Families of rows that turns and mirrors carry onto each other, the same ones carrying the whole set onto itself: the rest of each named row's family, in list order
8 families of 5 rows
K490: [  1 -11  17   4  14   7   4 -24  -1]
K767: [ -1 -18   3   8  -3  10  10 -12  15]
K494: [-5 -7 -8  5 -2  4 -4 24  2]
K170: [  9  11  -8  -4  12  -4 -15  11  -2]
K617: [  2   5  13 -17  10  -4   2 -15  12]
K696: [  8  -7 -15   9   8  -3  -5  11 -15]
K401: [ -3 -18   2  20  -1   0   6 -11 -12]
K223: [ -2 -20   5  14  11   5   5  -7 -19]
K402: [ -2   0  16 -10  -5 -12 -20  12   1]
K830: [  0  13  16  -4   6  -1 -12 -11  12]
K787: [ -8 -27 -10  -3  -3  -1  -3  11  -9]
K536: [  0 -21  19   1  -8  -6  -2 -18   3]
K24: [ -2 -21  -4   5   4  -5  15  -2 -17]
K443: [  0  -7  14   9   3   2   3 -26   7]
K12: [ -4  -7   0   8  13   0  -7  15 -22]
K781: [ 13  11   3  -7  12   0 -11 -11  12]
K596: [ -5 -14   7   2  -8 -12 -13  17 -12]
K61: [  2 -15   8  -3   6  -2  15 -23   1]
K111: [ -4 -16   8 -15   0   3  -2 -18  16]
K198: [  1  -4  23 -10  -6  -8 -13  -9  11]
K309: [ 11 -17 -10  14   6   1   5 -11 -10]
K651: [ -3   9   9  -6  17   0 -16  12  -7]
K951: [ -8  -8  -6 -15   0  -3 -14  18   0]
K252: [ -4   7   2  -7   1   5 -10  16  17]
K344: [ -2  -5 -10   3  -1  -5   2  16 -20]
K816: [ -6  -1   5 -23   2  -1 -14   1  15]
K17: [ -6 -30  -2  -3  -3   3   5 -12   1]
K623: [  4  14  11 -16   4  -2  -2 -11  10]
K112: [ 13  -6   1   3   9   3   3 -25   7]
K562: [  4  -6   8  -3   0   0  13 -26   4]
K213: [  0  15  -1 -12   4  -6  -8  15  -4]
K205: [ -4  -5  -8  -4   7  -9   1  19 -17]
K242: [  0   8  19  -8  17   4 -10 -12   6]
K424: [  1 -18  -4   8  -3  -1  16  -9 -15]
K613: [-1 -1 10 -5  0  9 -2 -7 26]
K547: [ -5 -21  -7  14  -5   7   8   7   0]
K264: [ -3  13   5   0   6  -5 -18  15  -2]
K452: [ -3 -27  10   8 -11  -8  -2  -1 -12]
K59: [ -5  -6  -4  15   1  -4  -6  15 -17]
K689: [ -1  12   4 -18  11  -9  -7  12   0]

Same family as K111: K787, K951, K816, K17
Same family as K443: K401, K830, K264, K59
Same family as K781: K170, K696, K309, K112
Same family as K490: K223, K12, K651, K242
Same family as K213: K344, K623, K562, K424

Families of rows that turns and mirrors carry onto each other, the same ones carrying the whole set onto itself: the rest of each named row's family, in list order
8 families of 4 rows
K703: [ -7  10  -5  11 -21  15  -3  17  -2  -9   2]
K595: [ -6   8  17  -1  -5 -15  25 -13  11 -12   4]
K165: [12 13  2  2 -5 15 25  2  6 -1  4]
K404: [ 12  -2   3  16 -13  11   1  -3  -1   8  10]
K229: [ -8   7  24   5  -3 -15  15 -12  13  -5  14]
K647: [-16  14  10  -2 -13 -17  22  -9  16  -5  20]
K444: [-11  21  10 -12 -23 -10  19 -16   4   5  16]
K909: [ -5  15  11   0  -3 -24  21  -7  11  -1  11]
K245: [ -7  20   7 -22 -27 -10   4   0  21 -19   7]
K840: [ 15   5  11  10  -9  10   1 -15  11  10  13]
K812: [-17  22  12 -22 -10 -12   0   0  17 -14   9]
K75: [  2  12  13  -3  -4  19 -15  10   6  -9  -2]
K38: [  3  15   5   7  -8  17  -8  15   1 -19  -1]
K850: [  7   8  -4  -4 -13  17 -14   5  -4  -5  -4]
K575: [-12  25   9 -14 -24 -14 -13  -5  14 -14   6]
K395: [-18  11   8 -21 -20 -13  -7  -1  12 -17  10]
K451: [ -2   8 -12   4 -25  11 -19  -1   9  -7   4]
K439: [-12  20  22 -14 -18 -10 -13   4  15 -12  12]
K197: [ 13  12  -4   7 -23  15  15   0   4  -2  23]
K216: [-16  15   3   8  -7 -19  18 -12  14 -10   3]
K854: [-17  15   9 -11 -20 -19   0  11  17 -19  10]
K573: [ -2  19  -1 -17 -21 -23  -3  -1  10 -13  -3]
K214: [ 19  14  -3  16 -19   5   3  -7  -2   3  12]
K614: [ 18   8  -3   4  -6  14   8 -10  -2   5   7]
K243: [  7   4  -1  -6 -12  19  -9  15   3 -15   4]
K420: [ -1   9   3  -4 -16  24  -1   7  -9 -14  -1]
K385: [  8  11  -2  13 -11  12   7  -7   2  16  11]
K657: [  6  15   4  -4 -10  24  -9  12  -2  -6  10]
K711: [ -7   9   5  -3 -11 -21  -3   9   4 -29   3]
K848: [-12  13   1 -12  -6 -13  21 -20   5 -10   3]
K200: [ -9   5  11  -1  -9 -26  13 -12  19  -4   8]
K538: [ 12   8   6  10 -24  15   8 -13   6   9  14]

Same family as K395: K909, K243, K385
Same family as K848: K703, K197, K573
Same family as K538: K595, K38, K575
Same family as K840: K229, K75, K439

Families of rows that turns and mirrors carry onto each other, the same ones carrying the whole set onto itself: the rest of each named row's family, in list order
5 families of 6 rows
K580: [ -1 -10  -6   4  -3  24 -28  24  -1   2 -14   0  12  22  13  10]
K498: [  1  -2 -24   5 -21 -14  -5 -14  16  13  -5  -5  15   4 -10  -2]
K878: [-10 -12  -7   6  -4  24 -32  22  -7   2  -9  -1  21  10   9   3]
K656: [ -1 -23 -23  -2   3  -2 -21  10   1  15 -22   9  22  11 -13   3]
K834: [  4 -14  -2   2  -3  10 -10  11  12  32  -9 -15  -5  -3   3  26]
K943: [  3  -5 -25  16 -11   6  -3  -2  -2  -2  15  -6  29  14  -4  -9]
K774: [  4 -13 -11  14 -12   1 -12  -5  -6 -10   8  -1  27  15  -5 -14]
K535: [ -4 -18 -14   1  -2  -4 -32   8  -7  13 -26   5  12  12 -11  13]
K434: [  0  -3 -16  20 -15   7  -9  -3  -9   0   8 -13  29   6  -1 -17]
K407: [ -1  -3 -19   4 -22  -8 -13 -18  11  21   7  -8  15   8 -15  -5]
K233: [ -7 -19 -21   1  -1  -6 -23  13   6   8 -28   2  13   9  -4  15]
K461: [  5 -14  -2   9  -4   3  -9   8  12  34  -3 -24  -4   6   2  23]
K478: [ -8 -20 -21  -1   0  -3 -27   6  -4   9 -20   8  16   3 -14  10]
K199: [ -3  -6 -10   1  -5  24 -28  20  -3   1  -9  12  17  16   9  11]
K128: [ 23  -2   8  14 -12  13   4   0  -1  21   4 -13   4   4  16   6]
K235: [  1 -20 -11   1   1  -3 -27   8   1   7 -25  11  19  16 -16   6]
K716: [  1 -17  -2  -4  -1  22 -28  19  -3   8 -10  12  16  13  14  11]
K219: [ 13  -4 -18   5 -17  -6   1 -15  13  27  -2  -5  16   3 -11  -9]
K193: [ 16  -1  13  15 -18  14  -2  -1   6  11   9 -15   3   8  14   2]
K819: [  8  -4 -12   6 -19  -5  -5 -17  19  19   7  -6  17  10 -16  -8]
K914: [  9   5   8  17 -16  22  -7   9  -1  18   0 -20   5   1  17   4]
K375: [ 20   6   2  17 -12  19   2   8  -2  15  -2 -14   2   8  15  12]
K67: [ -2 -20   5   3  -1  21 -27  21   0  -1  -6   3  12  16  11  12]
K430: [  9 -14  -3  -1  -2  12  -7  13  19  38 -12 -10   0   4   5  18]
K160: [ 11 -16   6   7   0  10  -7  14  19  30  -7 -17  -1  10   1  22]
K415: [ 18   5   2  16 -18  17   0   3   5  15   3 -22   2  14  16   3]
K663: [  3  -8  -8   5 -11   2  -4   8  24  28  -9 -18  -3   2   8  22]
K318: [  2  -5 -23  14 -13   5 -12  -1  -4  -7   5  -6  28  21  -3 -15]
K529: [  4  -4 -19   6 -20  -7  -3 -18  10  21   6 -10  11  -4 -14  -1]
K532: [  5 -15 -21   9  -8   2  -7  -5  -5   1  13   1  32  13  -3 -13]

Same family as K834: K580, K478, K415, K318, K529
Same family as K943: K535, K407, K461, K199, K375
Same family as K914: K498, K878, K434, K233, K663

Families of rows that turns and mirrors carry onto each other, the same ones carrying the whole set onto itself: the rest of each named row's family, in list order
4 families of 4 rows
K212: [  3  25 -13  21  17   5   6 -13  -3   2 -19]
K853: [  1  28 -10  21  11   8  10 -13   5  -1 -28]
K355: [  3  -8  11  24  -4   0  -3   7   8  -9 -16]
K740: [  4 -11  14  19   1   2   1   8  13  -6 -15]
K353: [ -5  28   6   9  -2   2  18  -9  -1  28 -16]
K552: [ -4  23 -16  22  15   1   4 -14   1  -2 -16]
K757: [ -6  -7  17   5  16 -18  -3   3  17  21 -15]
K389: [  3  -7  18   6  11 -14   1   9  17  19 -28]
K742: [ -9  23 -13  21  14   4  12 -19   2   1 -17]
K246: [  0 -11  16  30   9  -7   3   4   7  -8 -14]
K641: [-12  30   5  16   7  -8  23  -9  -2  24 -15]
K896: [  2  -1  15   5   7 -20  -2   7  19  22 -27]
K570: [ 0 31  7 13  6 -4 18 -5 -3 28 -9]
K196: [ -6  29   7  17   3 -12  19  -7  -4  29 -12]
K966: [ -4  -7  16  27  -2  -4  -2   5  13  -8 -17]
K727: [ -5  -6  17   8   6 -19  -4   0  20  21 -26]

Same family as K966: K212, K570, K727
Same family as K742: K740, K389, K641
Same family as K757: K853, K353, K246

